In the rows, zero is written as 128.
Each path is a new rotation, seen through one point. The rows after it are directions, each followed by how far the rotation turns it, in deg/step (0 if it stays put).
Each turn is a multiple of 5 degrees from 10 to 175, or 0.
Each row of a path follows its step; steps can be skipped.
Rotation 1:
step 0: [120 133 125 113 133 142 123 130 141 125 123 130 121 129 129 127 130 129
 123 116 128 134 115 133 130 117 136 129 125 129 129 156 130 122 123 125
 121 132 133 114 118 125 128 134 136 118 126 143 119 144 124 126 120 117
 130 129 111 127 141 138 124]
step 1: [142 132 128 129 148 125 121 126 128 124 136 125 117 130 121 122 130 136
 123 119 125 134 118 149 128 116 130 138 115 125 132 140 142 123 122 117
 134 134 127 115 115 125 126 126 128 123 128 132 124 137 125 140 130 129
 141 139 112 119 138 136 136]
step 2: [140 127 121 133 142 125 127 134 119 107 128 124 126 128 130 137 126 145
 135 116 119 128 124 128 130 126 136 127 112 116 134 135 139 113 127 120
 133 134 140 128 128 125 124 126 139 130 131 123 107 124 135 129 129 137
 150 132 126 124 137 137 124]
step 3: [128 120 108 125 132 132 118 141 127 120 132 122 130 126 133 128 114 146
 137 117 133 126 123 120 123 124 132 131 128 124 131 143 138 108 139 114
 135 125 133 129 128 122 134 117 130 119 119 114 126 128 125 132 114 128
 139 119 119 138 131 135 117]
step 4: [141 115 122 115 128 132 113 135 117 135 144 128 111 131 121 124 129 146
 123 117 127 130 128 127 131 115 146 124 131 126 121 144 134 105 128 129
 132 129 124 130 123 119 134 134 118 123 129 127 131 128 116 131 123 125
 136 116 131 136 131 126 122]
step 5: [146 122 134 135 141 119 120 130 117 129 124 128 119 122 117 134 128 142
 125 115 113 126 117 131 143 127 137 121 137 126 131 134 142 118 123 139
 123 126 123 116 131 111 137 127 117 132 126 128 125 135 119 135 126 125
 129 122 128 128 133 129 106]
step 6: [130 121 124 131 139 123 116 125 132 125 120 118 122 115 126 144 134 149
 133 125 129 130 118 121 128 121 123 124 132 133 132 140 130 129 128 140
 129 143 125 119 132 132 129 131 121 137 116 123 124 136 126 128 133 128
 141 118 121 118 130 131  98]
step 7: [122 115 118 119 121 137 112 137 137 125 133 120 130 130 129 139 130 139
 129 125 126 138 110 130 132 112 123 127 122 133 143 156 131 134 137 137
 122 138 138 118 128 126 130 129 113 134 133 133 131 132 129 132 124 123
 132 130 131 120 127 132 120]
step 8: [120 129 129 131 132 135 113 135 125 115 142 113 121 123 121 129 126 145
 122 122 117 132 123 132 136 117 129 123 128 134 134 147 142 130 130 115
 122 143 127 112 125 119 126 124 120 137 140 128 132 124 114 132 135 123
 122 138 124 119 129 116 138]
step 9: [121 139 127 126 128 127 123 137 117 105 122 124 120 114 120 138 136 143
 125 112 120 131 119 123 130 122 124 116 128 123 131 134 136 119 122 118
 124 145 133 126 132 125 142 126 139 115 137 129 125 133 117 120 137 131
 127 136 130 117 137 127 126]
step 10: [120 128 114 126 134 120 130 129 125 115 129 119 127 132 126 141 139 131
 122 124 142 139 109 128 125 126 135 124 134 136 132 141 140 122 133 118
 140 136 142 128 131 124 144 125 133 105 130 118 133 143 118 128 134 132
 129 128 114 126 132 133 121]
step 11: [136 126 121 116 133 119 118 131 126 127 136 123 114 142 130 142 137 130
 123 118 134 143 123 136 126 127 145 122 132 121 133 141 133 118 135 126
 126 134 145 125 120 120 121 136 126 122 139 129 128 119 116 126 143 133
 133 125 107 138 123 132 124]
Directions:
[125 124 126 123 125 126 128 127 129 132 129 125 126 129 130 129 128 127
 127 127 131 133 129 125 127 128 131 129 125 128 129 129 129 128 130 128
 124 127 126 131 125 126 126 127 127 128 130 129 128 128 129 130 125 123
 125 128 125 129 129 128 129] | 100
[130 128 130 126 127 127 125 133 127 128 129 131 131 129 128 125 131 126
 129 130 129 127 128 126 131 126 125 131 128 128 124 132 128 127 125 127
 125 125 127 126 125 125 130 131 128 131 129 127 127 126 126 126 129 127
 128 127 124 127 128 125 131] | 95
[130 130 130 131 125 128 130 133 125 130 131 128 125 125 123 130 129 127
 129 132 131 127 126 128 130 129 130 124 127 127 127 128 128 129 130 124
 128 128 129 131 125 128 127 126 127 124 129 124 126 128 128 126 126 130
 127 126 128 131 128 128 126] | 55
Rotation 2:
step 0: [123 125 137 129 152 128 123 137 121 122 125 135 123 112 131 127 137 139
 129 128 138 133 120 127 134 124 134 128 133 152 115 133 123 133 137 135
 126 129 116 134 126 132 113 129 123 129 127 138 118 130 121 133 144 137
 129 128 133 126 132 135 115]
step 1: [127 132 120 122 133 129 119 122 120 129 123 140 139 123 124 139 122 131
 119 141 123 144 120 113 126 128 120 115 127 131 129 123 114 127 130 126
 126 112 139 134 127 127 122 115 132 136 139 135 136 127 125 141 145 123
 139 130 124 134 112 127 134]
step 2: [125 125 129 132 129 134 127 130 129 106 125 129 127 127 122 138 122 130
 135 140 125 138 121 126 118 146 134 140 134 124 125 127 129 128 141 121
 132 129 125 137 130 137 132 133 132 141 127 132 111 117 122 142 121 134
 114 141 119 126 113 141 129]
step 3: [138 124 133 136 132 127 126 137 130 134 109 121 133 119 128 126 119 124
 119 141 133 122 134 123 127 119 130 121 117 139 124 113 125 123 131 136
 129 132 119 126 120 134 130 142 134 130 131 129 113 139 114 143 138 133
 128 128 118 148 129 137 126]
step 4: [139 138 120 122 146 123 117 125 123 133 129 116 130 122 124 133 113 128
 122 138 121 142 127 125 132 129 137 123 121 138 123 118 123 124 129 135
 135 136 133 142 122 128 140 125 121 147 121 132 138 111 136 131 130 132
 126 134 141 126 134 131 119]
step 5: [126 124 126 126 112 133 114 123 141 118 119 127 134 119 112 132 126 133
 123 132 139 131 131 134 139 133 130 126 138 128 130 120 114 124 136 118
 120 130 124 137 109 121 127 127 127 128 123 127 132 131 130 127 132 136
 127 158 126 131 126 138 138]
step 6: [149 131 122 117 135 132 135 146 121 121 124 119 132 125 125 126 135 101
 125 143 137 123 120 137 123 120 130 129 128 138 126 130 123 130 133 128
 122 132 133 122 118 128 131 134 129 132 114 138 116 132 134 129 133 124
 129 133 126 123 119 139 139]
step 7: [129 135 128 120 112 115 128 122 122 130 128 129 129 127 109 134 127 122
 129 124 126 135 127 141 134 130 126 128 120 141 116 112 123 114 121 134
 121 129 136 142 130 120 124 123 131 138 120 144 123 124 114 122 130 134
 135 116 122 129 134 141 123]
step 8: [130 124 124 126 117 131 130 121 128 125 122 125 141 136 130 128 122 122
 125 137 132 133 145 130 127 132 129 118 127 126 130 125 111 145 132 123
 121 126 143 130 113 120 134 126 107 123 131 134 117 111 126 132 125 125
 119 132 118 112 137 138 120]
step 9: [132 130 140 138 135 138 128 147 134 129 120 123 137 125 115 134 133 127
 141 136 136 134 130 136 132 133 125 149 118 133 123 125 115 128 132 122
 135 124 134 118 115 126 127 132 123 122 113 141 124 131 120 127 123 133
 140 130 125 124 141 115 133]
step 10: [129 134 122 133 118 130 130 149 128 139 137 124 140 119 129 141 126 118
 114 120 114 141 122 142 132 124 120 128 133 126 124 118 130 138 137 137
 123 126 134 128 135 118 125 125 113 126 127 145 130 127 130 138 134 124
 129 125 133 143 137 135 128]
step 11: [108 123 118 120 124 135 129 135 132 134 141 133 124 115 128 141 146 125
 125 135 129 137 138 129 121 130 121 124 125 119 126 128 117 124 125 117
 133 126 135 142 118 125 134 145 121 140 130 145 124 128 120 120 118 125
 117 134 127 121 133 128 118]
Directions:
[127 127 131 130 128 131 127 125 132 132 124 129 124 125 126 132 128 132
 131 127 130 130 127 131 130 130 130 129 129 128 127 131 128 124 126 129
 125 128 127 130 129 127 127 128 128 129 125 129 126 131 128 127 126 131
 131 127 127 129 129 129 128] | 160
[125 128 127 128 128 125 130 130 122 129 127 131 129 126 130 128 129 126
 129 127 125 130 127 128 129 130 130 125 129 132 132 126 130 125 127 127
 129 132 126 131 128 126 130 127 124 131 128 126 130 129 129 129 130 126
 132 126 125 129 132 128 127] | 110
[132 131 124 131 128 129 129 127 126 127 131 131 127 126 126 128 127 131
 129 126 122 129 129 133 129 126 129 126 126 127 127 129 128 127 128 127
 127 129 133 128 128 127 128 126 128 128 126 126 131 126 125 128 129 129
 128 126 129 133 124 127 125] | 120
[129 129 130 130 133 126 125 124 128 131 128 127 128 129 129 124 129 130
 129 129 130 130 132 128 132 131 131 130 129 128 129 127 125 133 129 129
 128 127 126 128 126 127 127 127 124 125 125 127 130 128 129 129 130 128
 129 129 131 130 130 125 128] | 80
